Each path below is one point turned by a fixed rotation once a step. After each direction that follows a path, write how fast that rotation turns it, in degrees a step (0 if it stays still).
Each turn is a multiple of 5 degrees from 10 to 175, or 0.
Each row of a path follows its step; steps can be skipped.

step 0: [-17 -18  -6  -3   3  -9 -13 -20  18  21 -18   6 -21 -10   6  16   4   8
   3   8  40 -23  16 -14  10  21   1  10  15  29  12   0  -1  20  -2 -18
  -4 -30 -21  27   1  -6  13 -17  22 -19   8 -17  29  25   5  -2  14 -21
  26  14 -35 -11  12  -2  32  11  -9  19]
step 5: [-15   6  35   7   7  -4  19  -2 -12 -12 -24  34 -15  20  40   9  -4  12
   6 -17  24  -2  22 -29  31 -17   3  15  -5  20  14 -13 -39 -10   4 -33
 -10 -10   3 -13   4  12  -6  14  -5  22  24   2   8  -4  16 -12  10  -2
   8  18  12 -26  -5  24 -22 -18 -10  -6]
step 8: [  8   0  -3 -16 -22  43  -7 -13  15 -18  -3  16   1   6   2 -22  -5  27
  22 -31 -20   6   2 -39  25 -25  17 -10  12   3  -6 -14  26 -23  14 -12
   4  -9 -24  -1  36  34  -4 -13  28  16   3  -8   5   5   8  13   4  -4
  -3   2 -25 -16  -9  -5  17 -11   5 -23]
step 9: [ 12   3  14 -15  11 -14  -2  11   6  28   0  24  25 -22  22  -2 -10  14
  -6   4 -22   7   3   3  16   8  22   1  20   5  -3   7 -43  25   9 -13
  18  15 -15 -19  17  -1 -10 -21   7  -8  39 -34   9  29 -12 -12 -16   6
  38 -11   3   1  12  17 -20 -26  -3  16]
step 13: [ -3   7  -2 -14 -17   3   1 -13  43  29   4  -2  17  -3   6  12 -13  19
  33 -12  14 -22 -13 -41  16   5   0  -3  12 -11  18  25  13  21  12   1
  14  15  22   6  22   0  -3 -11 -43  -1  29 -28   1  -6  15   8   5  22
   9  22 -20   2   1  18 -18  23  -5  22]
step 16: [ 11   2 -17 -23  36 -13 -10  -8  -2 -25   8 -20  18 -36  -5  -9 -19  22
  -4   3   3  -7 -10 -30  14  -2  21  11   9  -4   3 -12   7  24   0 -13
  23  28  22  -7   4   0   0  -6   5  13  17 -20  23  -6 -20  -3   7 -22
 -42 -26   6 -11   6  -2  24  49  -7   4]
step 17: [  8 -18  -6 -51 -18   4  23  14  -6 -13 -28   5  -2  -7  15  19 -20 -17
  32 -17  -3  10  29   5 -12  14 -12  13 -10  16  17  -5  20  19  28   6
  -1  -3  -6  -9 -10  15  -9 -38 -29  -6  12 -13   2  16  11 -14  24  37
   9  -8   2  -7  -9  -7  -6  20  14 -24]
step 18: [ 10 -10  14  17  -9 -26   5   2   1  15 -13  -4  -1  -1  12  18   7  46
   3   2   0 -24  19  -5  29   6   3 -13   9   5   1   8  15  -1  -5 -15
 -24 -39  -8  15  -8  12  19  -8  18  30   4 -17   9  20 -21   6  14  15
  23   3 -17 -43  27  19  25  13  21  26]
Speeds:
[  4  -2  -6 -10  -2  -3   4   1  -3  -4  -7  -6 -12   4  -5  -1  10   3
   6   8  12   4  -3  -3  -3   5   0   2   5   6   6   1   2   7  -2  -1
   1  -2   8   3  -1   0   6  -1   1   2   0  -1  -2 -10  -9  -7   3  -1
   1  -3   1  -2   2  -1  -7   8   1   5]	25
[  3  -8   1   7   9   5   1 -10  -5   1 -12  -4   1   7   0   1   2  -3
   4  -1   1   1  10  -1   3  -2  -2   0  -5  -7  -2  -5  -7  -3   6   2
  -5   2  -6  -3  -1  -4   5  -7   4   7  -1   4 -11   2   1  -6   1 -11
   2  -2  -3   3   5   6  -2   4  -3  -1]	20
[ -2 -10  -1   0 -10   6  -2   4  -9   8   2  -1   0  -2   1  -4   7   8
   1   3   2   9  10   4  -2   1   5  -4  -3   2   3   2 -12   4   4  -6
  -8  -6   0   1   1   2  -3   0   3  -2   4   3  -2   6  -2   5  -5   4
   2   1   1  -6 -11  -7   6   0  -4  -5]	120
[  2   1  -1  -7   1   3  -7   2   6   2  -6   0  -3  -7   1  -4  -7   1
  -2  -5  -2   8  -1   2  -9  -5  -1   4   1  -2  12   6   5  -8  -3   5
   4  -5   5 -11  -2  -6   1   3   5   2  -2   0  -7   7   1   7  -5  -3
  -5  -3  -3  -4  -2   5  -2  11   1  -7]	80
[  5 -12   5   6  -3  -4  -1  -1  -2   2   5   0   0   2   4   0   6   0
   1   3   2  -4   1   7   5   0  -4  -1  -1  -2   5  -2   3  -3  -6  17
   2   3   7  -1   4   3  -1  -3  -2  -5   0  -3  -7   7  -2  -2   0  13
  -3   5   6  -7  13  -3  -2   0   2  -4]	95
[  0   8   3  -1  -8   1   5   4  -7   8   0  -2   8  -8  -1   1   3  -2
   3   4   3   3   3  -2   3  -3   0  -4  -9  -3  -2   3   6  -3  -7  -1
  -6  -4  -2  -7  -4  -4  -2   4 -10  -4  -4   7  -4  -7   2   0  -2  -3
  -1   5  -1 -10   4   8  -9  -2  -1  10]	45
[ -1  -1   6  -2  -2   6  -2  -4   0  -1   2   1 -13   4  -3   4   0  -7
   1  -3   0   7   6  -5   7  -8  -5   3   0   3   8  -1  -3   4  -2   5
  -2  -1  -6  -4  -1   1  -1  11   1   0  -1   2   7  -3   5  -2   4   9
   4  11  -5   5   1   4  12   5  -1   8]	145
[-12   1  -6   6   3  -5  -1   3 -10  -9   7   0   2  -2  -2  -1   2   4
   6  -4  -1   0 -11  -2   3   4   7   5  -5   1   6   6  -5  -4   8   3
   2   5  -1  -2 -10  -5  -2   6   8  -5  -3   7  -5   1  -4  -4   6  -2
   3   7   3   1   2   3   2   2   4  -4]	80

step 5: [-14  14 -11  16   5  21   8  17 -13  -4  -7  26   8   6 -19  -6  10 -45
  10  22 -15  -5  40 -18 -42   1 -14  42   9 -25 -10  14  10  -7   0  -2
  23   3   5   0   0 -27  14  -9  -6  39  18 -20 -14 -22  24 -25   7  -5
  10  -6   8  17  -1 -26  18  53  10 -34]
step 7: [ 26  -6  -8  38 -19  17  24   1 -28   4   8  17  17 -12 -24   1  12 -25
  12 -10  12   6  17 -31  -8 -22   7  17  27   1 -12  11 -25 -14  -8 -12
  22 -15 -27 -13   1 -13   6 -29  24  31   1 -15  18  -3  -1   8   0  14
   0 -15 -59 -10  18   5  55   8  24  12]
step 9: [ 16 -23   0  -3  -1  12  40   3  -2  -7  24 -20 -12   4  -4  -6  15 -31
   5 -45  18   7  20  19  16  -9  14   5  10  22 -14  14   0 -16  37  -5
  11  -1  11  11 -22 -18  -9  -4  23  -5 -20 -20  37 -15  25  19  10 -43
  -2  10 -34  27  44 -12  26  -9   5 -14]
step 10: [ 16 -17  12   1 -16  20  26  -9   0  -3   7   9  17   8  -6   8 -34 -16
 -18  15 -12  -4  34 -34  19  -9 -22  -7 -31  15  27  16 -33 -23 -11  -8
  39 -11  14 -15  13 -14  -6  -3   4   8 -42 -33 -12 -11   7  13 -17 -14
 -13   4 -42  -6  -5 -27  22  39   3  17]
step 16: [-12  15   7   5 -21   8  20  29   4 -22  29 -24  12  22   4   5   3 -34
   8  -3  -3  13 -15  29   2   0  -8  39  12 -32   4  25  -2 -12 -14 -16
  31   1  16 -44  -9   0  10   9  17  -5 -22  12 -19 -27  40   9   7 -15
   3   7  33  -1  -7 -47   7  21  11  32]
step 17: [  7 -17   1  29 -17 -11  -5   3  10 -25  -5   1   0  11  -1  22 -22 -27
  49 -20   6  31  33  -9  -2  -3 -19 -33  19  -7 -13  14 -22 -24  27   2
  31 -15   5 -41   2 -34  -6  13 -33 -12  11  21   7 -20  29   2  32 -14
  18  -5 -15  19  21   9   9   8  23 -15]
step 18: [  2   5   8  12 -29  25 -11  12   9 -16 -29  39  -1 -11   5  12   2 -16
 -18   5  -6   9  13   8  13 -30 -12  32  -3 -39 -17 -10 -18 -21   6  24
  58  -7 -25 -29  14   1  14   0  32   0 -37   1 -12 -25  19 -31 -13  -2
 -15  20 -12  -4  -6   0  11  15  30  -2]
step 21: [ 32  -5 -22 -36 -20   4  22  -6  10 -28 -10  10 -23  11  -6  -1  28  -7
   7  -9   0  -8  -5  -4  25 -21  19 -17  -2 -10 -22  -1  -3 -19 -21  31
  33  18   7  -8  50  -3  17 -14  24  -3 -49 -21   1  -8  15   9   6   7
 -32 -19   7   7  26 -14   6  28  17  26]
Speeds:
[ -4  -5   2  -3  -7  -1  -5   5   5   7  -5   4   4  -5  -4   3  -4   0
   7  -4   1   7   6 -10  -3   6  -1  -1   2   5   1   6  -8   2   0   3
   3  -7  -1   0  -4 -10   0  -3   4  -1   7  -7  -4   2  -7  -5   0  -3
  -6  -2   0  -5   5   0   9 -11 -10  -2]	140
[ -5  -6  -4   7  -6  -2   2   2   0   5   1   1   3   0   8  -2   2   9
   0   3 -10  -6   2  -1  -2   5  -3   1   4   2   5  -3   3   1  -7  -6
   4   5  10  -3   0  -5   5  -7  -8  -1   5   4  -2  -8  -6   7   6   4
   7   1   7   6  -1  -3   9   1   2  -5]	125
[  6   4  -1   5  -4   8   7   4   4   1  -2   1   1  -7   0  -6  -1   5
  -4   1  -5  -4  -6   8  10  -2   8   4  -5   6  -8  -5  -8   4  -1   7
   5   3   4  -5  -4   4 -10  -2   0   4  -3  -2  -1  -5  -3  -2   2   2
  -2 -12  -4  -6  -2  -3   6  -4  -1   6]	125
[-5  5  4  0 -9 -1  7 -7 -3  0  2  4  7  3 -6 -4 -3  8 10  3 -9  3  4  8
  8  1  2 -2 -5 -1  0  4 -5 -5 -3 -5 -3 -3  8  9 -5  1  1 -6  0 -3 -1  1
  3  9  2  0 -4 -8  2  8 -3  1 -8  4 -6 -3 -3  4]	25
[  3   1   2  -4   1   3  -9   7   6   5   0   0  -4   2   4   1   0   1
  -8  -3  -1   1   4  -4  12   1   3  -6  -8   2  -6   8   5   2   5  -1
   9   2   3   9   2   6   4  -1  -9  -5 -10   5  -3   2  -3   4  -6  -3
  -1   7  -5  -2   2   3   7   6  -4  -7]	40
[ -4  -2  -2  10  -3   0  -1  -2   1   4  -1  -5   0  -2  -6  -3   9  -5
  -6  -2  -9   4   3   6  -2 -10   2  -5  -5  -4  -9  -3   9   0   1   1
  -2  -3  -7  -5  -9   1   6   3   3   8   6   0   8   8  -2   0   1   0
   2   4  -2   4   4  -7   9   0  -8  -2]	170
